In the rows, 128 means zero.
Each path below is one point turned by a fixed rotation once a step. After each direction that follows a path, write how fast that rotation turns it, in deg/step (0 if it stays still).
Each turn is a multiple of 5 degrees from 10 to 175, or 0.
Each row of a path follows its step; steps can be skipped.
Path 1:
step 0: [123 128 123 131 136 135 143 131 130 126 129 128 142 130 129 122 134 115
 126 126 129 122 124 121 121 124 138 130 130 124 125 128 138 128 127 129
 134 127 120 124 123 129]
step 2: [128 124 124 123 111 125 136 136 119 130 126 130 136 128 117 133 120 137
 127 129 129 122 134 125 128 129 121 129 123 127 129 129 126 137 127 124
 121 127 127 120 133 120]
step 3: [127 130 130 124 122 132 136 134 132 129 126 129 117 132 125 128 123 134
 134 124 131 133 128 124 129 122 124 121 123 117 131 142 117 127 134 132
 138 124 134 128 135 139]
step 4: [130 128 140 126 133 133 124 126 134 133 122 127 123 139 133 127 123 131
 124 129 131 124 132 132 124 117 136 127 128 126 134 137 136 136 128 133
 136 134 122 124 120 119]
step 6: [120 135 119 131 130 127 142 125 117 127 129 127 133 124 122 127 125 123
 128 124 112 131 122 121 127 128 137 134 127 129 128 130 126 129 129 128
 126 137 121 125 120 123]
step 7: [131 127 130 128 138 128 138 132 132 124 138 142 135 133 132 131 123 126
 118 127 126 134 126 118 125 127 124 131 130 132 126 124 122 125 124 131
 129 132 133 120 133 142]
step 11: [124 124 133 128 131 128 129 137 134 122 127 141 126 130 139 119 131 129
 128 120 127 134 130 130 134 113 132 135 128 126 127 124 131 132 138 136
 122 120 120 133 126 130]
step 13: [133 126 122 122 131 124 139 128 127 120 130 136 137 126 120 133 126 132
 118 135 121 134 125 129 133 132 132 132 124 126 129 134 133 126 128 130
 132 125 143 119 127 135]
step 14: [125 128 125 135 134 134 127 129 135 134 123 134 137 135 116 135 119 133
 129 132 126 118 130 127 127 128 122 135 131 120 133 134 118 132 123 128
 131 137 126 134 129 134]
[126 126 133 129 129 127 130 126 127 128 130 127 128 131 129 127 130 127
 129 127 131 126 131 127 127 126 130 126 127 129 128 127 131 127 127 129
 129 127 129 131 127 130] | 95
[127 130 127 130 129 127 127 130 128 127 126 126 131 129 125 128 130 129
 130 128 129 127 129 127 129 127 127 131 126 126 127 128 127 128 130 130
 125 124 126 130 129 129] | 125
[126 130 129 129 126 127 127 129 127 127 126 130 129 129 128 129 128 127
 124 128 127 130 129 129 129 127 130 127 131 130 127 127 129 126 130 127
 130 122 130 126 130 128] | 175
Path 2:
step 1: [125 125 117 126 125 128 136 131 123 126 131 125 122 127 112 130 137 128
 120 127 126 132 133 121 122 132 134 139 138 130 127 121 128 125 127 127
 128 126 120 126 130 123]
step 4: [125 134 121 122 130 131 133 135 120 132 132 132 129 126 122 119 129 127
 122 129 120 129 126 120 131 138 134 126 130 134 124 123 132 136 119 128
 124 120 129 116 129 121]
step 7: [127 138 119 118 130 132 128 126 121 127 126 125 130 123 126 127 136 126
 123 120 132 124 126 129 126 128 136 124 134 129 135 120 127 131 124 120
 126 134 124 114 122 119]
step 8: [133 132 130 128 132 138 133 124 116 124 120 134 130 134 127 121 131 130
 128 130 121 135 133 123 116 130 130 131 136 134 123 129 133 117 134 122
 127 125 130 121 125 129]
step 9: [131 130 121 124 126 134 132 123 130 120 122 120 125 131 116 134 128 127
 119 128 129 122 134 131 130 126 136 131 134 125 121 127 137 127 123 122
 133 130 121 120 131 116]
step 10: [131 127 126 127 138 139 123 130 116 134 117 132 128 128 124 123 134 124
 122 121 127 134 128 119 131 131 122 130 138 131 135 121 129 126 129 128
 132 134 124 122 129 121]
step 12: [124 129 132 126 126 138 124 136 120 132 125 132 129 132 122 129 124 129
 124 127 124 123 131 120 129 129 131 136 132 126 119 117 137 131 130 133
 129 127 120 119 136 117]
step 13: [126 128 115 133 130 135 128 131 122 126 126 124 124 119 125 133 129 126
 122 123 122 135 133 121 132 139 125 129 126 127 130 127 124 121 123 129
 137 131 124 113 120 128]
step 17: [133 128 121 126 121 134 129 133 122 122 117 129 126 123 123 129 133 126
 124 120 129 128 135 136 134 120 129 125 141 130 119 132 131 128 129 120
 124 132 129 119 122 124]
[132 127 129 130 126 128 127 128 130 128 127 129 126 130 130 128 128 129
 130 128 126 126 129 130 128 126 129 130 128 129 126 132 129 129 133 127
 128 126 127 125 126 127] | 125
[130 129 130 127 129 129 127 129 127 129 129 128 127 128 125 125 129 134
 129 126 127 129 127 127 129 128 129 129 125 127 132 129 126 128 126 128
 130 130 126 126 127 128] | 130
[131 127 128 130 129 126 128 127 129 130 125 129 129 130 126 130 131 129
 127 130 131 130 130 127 128 126 126 129 131 129 129 128 129 128 126 126
 128 128 128 129 132 127] | 40
[128 127 127 128 124 129 129 128 129 128 126 127 131 129 127 128 127 131
 129 129 127 127 132 128 129 131 131 129 127 128 126 128 127 125 129 130
 132 129 128 130 131 127] | 100
